In the data rows, 500 means zero.
Here is a table of points, one per row:
<534 395 575 392 239 465 645 308 310 455 414 530 650 619 357 644 650 287 241 606 289 479 356 509 499 479 563 475 450
 439 609 358 324 638 654 613 323 539 602 514 393 624 483 446 555 650 640 347>
<472 643 571 559 522 634 648 480 520 643 461 652 569 591 493 381 383 473 577 471 519 532 626 435 535 366 553 653 373
 470 623 644 650 528 248 632 575 565 655 294 657 462 332 649 512 551 528 569>
<642 646 317 346 645 469 548 287 546 432 644 566 642 424 448 457 650 565 409 643 647 419 547 523 645 648 548 596 636
 555 246 460 423 378 653 541 500 320 519 508 494 368 640 585 451 411 467 598>
<246 483 647 643 581 595 331 657 576 335 519 399 335 650 503 646 381 458 526 399 259 500 259 636 391 507 331 385 522
 651 538 328 426 531 438 459 651 565 342 589 471 514 298 289 515 400 615 404>
<422 558 544 502 636 623 311 621 643 474 644 468 279 556 576 395 499 535 591 585 610 603 485 532 385 640 460 450 587
 646 313 500 546 324 498 521 645 436 433 569 558 467 508 517 431 267 403 459>
<472 480 438 648 510 259 522 483 428 539 312 525 645 499 557 645 318 530 469 304 614 498 527 594 628 365 536 430 569
 416 546 556 598 559 449 540 453 562 407 563 610 423 605 349 647 553 475 612>
<494 637 648 492 610 639 603 497 580 531 616 502 528 639 354 543 504 473 538 603 395 544 384 544 383 645 492 465 639
 655 331 421 496 509 475 608 639 333 637 578 535 433 450 585 371 376 469 452>
<354 645 490 548 428 638 421 432 640 646 588 541 396 646 651 272 653 542 584 641 576 361 427 299 400 649 389 577 287
 652 345 654 430 602 337 492 599 598 489 585 418 431 314 640 606 412 609 240>
<648 258 424 374 465 640 651 531 583 500 551 350 460 462 530 375 645 520 516 607 582 297 645 372 308 492 467 393 501
 372 504 336 399 553 651 243 439 568 599 432 246 646 450 644 368 646 421 479>
<627 638 449 644 439 569 547 391 481 654 574 630 642 649 443 522 540 647 552 441 580 345 372 253 649 368 541 654 562
 647 522 456 274 604 509 451 335 586 342 506 317 254 550 646 548 523 628 270>
<476 282 650 289 440 599 294 656 565 430 423 252 250 363 610 430 656 513 527 603 458 651 587 618 266 642 539 434 353
 406 478 545 529 341 520 444 533 406 608 651 448 644 515 519 512 465 359 457>
<461 646 437 650 570 503 631 498 505 649 516 641 536 342 631 371 385 412 445 447 512 546 444 538 646 391 491 654 285
 478 648 650 654 508 342 644 537 641 543 330 650 505 396 409 505 458 563 615>
<483 560 430 641 418 339 608 492 406 556 345 621 638 560 512 568 391 607 556 319 577 416 547 431 641 285 512 642 502
 507 639 577 573 637 369 536 449 644 485 506 539 409 522 480 607 649 626 649>
<647 638 497 488 535 581 571 383 467 549 617 567 645 646 319 575 560 598 473 594 619 505 431 416 629 522 651 518 638
 655 345 494 412 546 603 522 488 415 440 481 484 285 652 582 499 382 624 407>
<521 541 556 437 641 613 430 573 637 388 647 493 309 603 640 259 650 496 640 646 554 342 551 562 436 636 398 535 591
 647 303 475 475 416 538 511 635 358 654 644 484 632 575 646 415 408 316 579>
<644 246 364 497 387 523 539 558 435 459 541 338 588 331 500 484 654 551 498 504 550 400 654 297 484 368 484 416 438
 350 634 337 342 482 643 252 246 643 308 381 287 654 519 491 438 641 589 421>
<387 347 374 524 594 242 327 541 570 327 311 427 503 447 648 414 564 548 624 409 642 412 645 649 557 512 432 357 578
 368 498 656 573 532 478 420 617 453 493 639 599 523 621 419 649 507 242 639>
<486 648 387 642 569 467 639 490 570 643 475 640 581 468 635 403 481 436 606 415 491 356 502 465 646 308 462 651 371
 475 641 598 660 641 360 649 554 639 546 426 584 533 423 511 510 600 588 641>
<622 527 261 401 625 482 395 331 373 544 620 403 538 494 472 486 551 590 322 633 636 620 523 505 628 625 459 356 601
 568 247 537 419 302 644 308 303 497 261 386 475 317 652 379 551 289 551 287>
<536 365 656 244 384 301 653 374 346 245 530 580 551 386 362 642 651 247 244 647 252 654 285 640 553 649 558 484 548
 298 481 401 368 621 648 638 615 365 649 644 561 647 650 290 478 581 522 648>
<407 310 422 425 591 351 427 491 653 390 316 382 454 552 647 345 307 471 641 485 645 334 643 647 493 652 373 368 531
 383 434 594 628 579 413 483 640 466 653 642 654 592 615 516 653 554 248 638>
<307 527 652 549 582 638 607 488 604 501 553 440 514 635 379 591 508 446 525 574 375 463 415 526 351 607 385 382 587
 658 332 308 448 525 484 441 648 441 497 502 549 447 374 552 432 486 530 365>
<647 643 595 453 562 569 496 459 423 552 564 385 637 646 276 603 440 654 465 571 647 610 488 434 550 603 621 424 632
 654 275 499 458 416 593 418 444 258 453 406 482 251 651 530 444 330 582 360>
<465 467 546 396 637 625 586 456 507 656 494 502 274 338 658 259 285 347 474 644 607 648 653 646 485 648 501 449 332
 248 358 646 647 242 436 521 626 435 575 259 646 488 464 338 431 246 271 570>
<484 569 650 313 642 637 649 363 445 654 409 514 545 650 261 391 355 360 651 646 580 650 649 654 355 649 632 419 492
 304 327 651 649 245 371 647 641 374 648 238 647 423 358 591 376 310 314 517>
<649 514 645 330 308 640 351 656 462 590 375 267 425 564 343 544 528 652 640 381 353 650 598 344 245 570 639 613 554
 515 524 624 616 373 315 497 530 244 651 526 368 493 533 637 440 569 299 547>
<578 640 437 535 531 468 369 448 528 495 641 589 519 449 505 553 552 566 402 518 622 577 346 464 645 577 545 639 581
 653 399 541 376 513 618 574 461 431 407 511 502 331 649 451 525 332 645 405>
<644 501 651 429 329 621 245 654 286 344 310 248 483 399 339 645 273 640 644 241 423 649 569 286 353 363 638 580 574
 522 583 636 536 277 369 314 251 307 446 415 287 357 561 651 512 485 441 455>
<581 647 597 581 641 582 553 501 651 333 645 621 495 650 389 567 582 423 587 466 397 368 388 574 563 652 505 580 630
 652 415 318 444 465 556 611 638 373 568 573 518 495 660 561 314 527 506 619>
<643 341 601 647 629 640 524 654 436 383 651 409 468 296 422 620 395 521 616 333 381 480 603 484 427 269 504 502 603
 482 643 252 551 367 650 257 359 646 255 246 350 652 322 366 254 648 570 582>
<483 547 582 642 628 601 475 598 648 314 645 573 507 647 479 575 483 480 641 413 475 272 424 480 479 532 358 461 641
 651 510 249 377 582 559 424 630 561 427 548 368 541 382 530 332 609 648 564>
<486 295 616 498 550 636 651 551 345 565 538 343 453 431 362 621 391 411 386 521 384 638 577 512 314 313 461 347 435
 460 581 331 588 408 651 291 330 627 344 251 528 647 266 340 267 613 648 391>
<420 572 524 589 448 338 609 417 376 523 298 531 638 645 460 647 358 534 543 355 546 437 537 562 644 373 508 398 579
 468 596 521 598 615 412 581 524 490 556 547 641 388 548 473 637 553 444 624>
<454 444 649 648 643 549 428 657 291 403 647 546 288 244 416 643 248 290 291 389 248 644 291 648 475 290 498 508 464
 505 646 314 660 279 654 536 437 644 286 245 660 650 353 252 246 413 639 576>
<547 244 420 502 516 634 648 482 653 583 648 459 381 450 583 296 649 321 513 645 467 338 654 410 330 507 343 423 321
 324 651 280 487 598 657 285 499 639 508 362 367 635 248 614 338 647 520 467>
<500 248 350 445 495 643 549 487 495 589 587 305 347 350 615 273 653 422 433 640 607 495 648 415 329 570 404 408 370
 317 485 430 474 428 652 248 369 634 380 382 445 645 369 530 428 594 460 362>
<373 557 527 353 245 465 345 587 505 614 470 652 239 273 647 406 650 464 277 643 338 652 266 509 450 593 592 650 248
 513 640 646 412 651 410 642 425 602 655 615 403 623 475 625 651 375 636 391>
<505 621 528 625 515 377 581 485 559 460 358 648 647 518 535 606 407 503 593 321 451 398 553 588 644 370 531 653 546
 500 626 536 635 642 391 641 592 557 601 563 635 480 521 484 572 641 469 632>
<247 456 248 632 386 239 342 375 527 545 238 552 523 514 638 318 536 520 512 465 645 406 542 495 589 459 296 364 245
 512 549 645 458 636 351 492 498 641 455 647 554 537 450 391 634 491 458 420>
<264 623 324 609 409 529 316 410 627 648 567 571 371 569 646 310 511 551 445 649 582 463 338 335 460 601 361 585 255
 651 448 613 378 646 455 430 362 640 322 530 422 387 387 533 649 341 636 249>
<563 593 402 644 502 461 647 411 658 610 431 645 643 529 588 421 551 519 639 368 559 250 655 363 645 277 493 652 548
 479 644 508 583 638 386 573 549 644 590 415 599 539 451 649 533 643 576 642>
<647 648 298 422 641 402 360 411 487 391 643 623 475 235 534 411 651 558 514 652 649 493 495 599 643 470 577 658 642
 518 272 483 400 281 654 554 501 380 471 571 509 379 641 454 435 325 473 584>
<341 392 367 519 542 262 466 374 337 480 675 408 567 547 548 604 379 449 405 414 646 576 626 648 570 516 229 272 568
 343 504 623 594 564 522 532 475 472 460 651 649 455 639 297 649 485 350 535>
<604 330 640 254 403 530 622 615 470 376 430 345 453 584 285 651 653 396 390 636 264 647 526 648 316 642 646 363 600
 375 415 437 514 454 615 630 612 248 643 649 537 648 576 528 451 498 296 567>
<557 376 539 443 241 607 649 465 250 630 412 338 649 518 306 646 506 595 269 563 433 612 487 308 394 318 596 396 390
 419 605 445 387 627 659 360 253 617 393 297 435 500 377 551 591 652 636 242>
<460 478 475 632 546 262 509 589 464 441 300 527 627 488 523 620 342 517 491 250 629 549 578 612 622 428 536 467 602
 478 596 550 636 568 432 525 476 515 512 590 626 403 584 330 652 571 429 638>
<431 440 427 642 541 329 622 433 277 570 276 439 641 649 463 616 377 536 562 357 642 479 646 541 558 328 490 343 593
 447 561 494 616 606 500 342 399 555 370 468 587 630 535 473 647 607 394 554>
<284 531 605 572 641 573 412 536 572 395 599 514 386 649 491 613 467 380 455 587 420 567 311 642 457 646 340 396 572
 643 352 374 468 476 521 476 644 461 440 610 516 542 401 370 443 359 536 427>
<628 611 402 329 238 447 502 532 592 599 624 647 491 246 653 369 643 519 366 647 318 525 360 399 656 529 644 641 253
 475 649 651 376 239 486 642 456 587 653 583 384 654 568 647 555 597 644 559>
<446 420 473 481 528 260 508 450 506 405 262 454 636 617 590 593 540 501 508 367 637 499 652 648 652 549 498 339 587
 401 538 536 558 644 489 572 561 413 599 640 615 490 635 442 645 568 304 640>
<644 468 648 346 436 537 399 652 624 363 519 480 378 405 435 522 553 663 641 405 324 620 542 517 363 580 642 655 644
 492 580 521 537 420 433 617 648 260 645 644 347 604 643 646 335 660 366 638>
<477 532 562 263 245 602 455 592 596 652 496 616 372 445 650 399 630 472 407 644 335 646 343 410 350 538 606 650 243
 506 630 647 469 649 339 643 496 515 646 628 457 653 423 642 609 497 622 362>
<461 600 390 639 494 285 459 573 440 477 377 652 647 438 595 622 363 633 564 248 491 422 512 463 637 358 556 642 564
 550 642 568 539 589 396 582 445 636 481 543 485 419 548 397 613 599 536 642>
<600 634 496 652 473 480 320 565 523 467 648 650 543 452 498 587 467 652 571 446 517 463 288 371 644 526 583 648 542
 648 501 546 336 504 515 595 443 551 395 478 419 249 639 532 538 404 638 467>
Along one direction, these points spread out more than along any other. How far along it is each point below, from 0 to 99? The average is 50, and the first point in the table lies past the average. One standard deviation of the points above along it is 16.
<420 572 524 589 448 338 609 417 376 523 298 531 638 645 460 647 358 534 543 355 546 437 537 562 644 373 508 398 579
 468 596 521 598 615 412 581 524 490 556 547 641 388 548 473 637 553 444 624> 23
<604 330 640 254 403 530 622 615 470 376 430 345 453 584 285 651 653 396 390 636 264 647 526 648 316 642 646 363 600
 375 415 437 514 454 615 630 612 248 643 649 537 648 576 528 451 498 296 567> 72
<648 258 424 374 465 640 651 531 583 500 551 350 460 462 530 375 645 520 516 607 582 297 645 372 308 492 467 393 501
 372 504 336 399 553 651 243 439 568 599 432 246 646 450 644 368 646 421 479> 70
<486 648 387 642 569 467 639 490 570 643 475 640 581 468 635 403 481 436 606 415 491 356 502 465 646 308 462 651 371
 475 641 598 660 641 360 649 554 639 546 426 584 533 423 511 510 600 588 641> 27
<454 444 649 648 643 549 428 657 291 403 647 546 288 244 416 643 248 290 291 389 248 644 291 648 475 290 498 508 464
 505 646 314 660 279 654 536 437 644 286 245 660 650 353 252 246 413 639 576> 59
<461 600 390 639 494 285 459 573 440 477 377 652 647 438 595 622 363 633 564 248 491 422 512 463 637 358 556 642 564
 550 642 568 539 589 396 582 445 636 481 543 485 419 548 397 613 599 536 642> 20
<647 648 298 422 641 402 360 411 487 391 643 623 475 235 534 411 651 558 514 652 649 493 495 599 643 470 577 658 642
 518 272 483 400 281 654 554 501 380 471 571 509 379 641 454 435 325 473 584> 54
<647 638 497 488 535 581 571 383 467 549 617 567 645 646 319 575 560 598 473 594 619 505 431 416 629 522 651 518 638
 655 345 494 412 546 603 522 488 415 440 481 484 285 652 582 499 382 624 407> 52
<536 365 656 244 384 301 653 374 346 245 530 580 551 386 362 642 651 247 244 647 252 654 285 640 553 649 558 484 548
 298 481 401 368 621 648 638 615 365 649 644 561 647 650 290 478 581 522 648> 59
<600 634 496 652 473 480 320 565 523 467 648 650 543 452 498 587 467 652 571 446 517 463 288 371 644 526 583 648 542
 648 501 546 336 504 515 595 443 551 395 478 419 249 639 532 538 404 638 467> 44
<472 643 571 559 522 634 648 480 520 643 461 652 569 591 493 381 383 473 577 471 519 532 626 435 535 366 553 653 373
 470 623 644 650 528 248 632 575 565 655 294 657 462 332 649 512 551 528 569> 37
<307 527 652 549 582 638 607 488 604 501 553 440 514 635 379 591 508 446 525 574 375 463 415 526 351 607 385 382 587
 658 332 308 448 525 484 441 648 441 497 502 549 447 374 552 432 486 530 365> 64
<578 640 437 535 531 468 369 448 528 495 641 589 519 449 505 553 552 566 402 518 622 577 346 464 645 577 545 639 581
 653 399 541 376 513 618 574 461 431 407 511 502 331 649 451 525 332 645 405> 50
<649 514 645 330 308 640 351 656 462 590 375 267 425 564 343 544 528 652 640 381 353 650 598 344 245 570 639 613 554
 515 524 624 616 373 315 497 530 244 651 526 368 493 533 637 440 569 299 547> 63
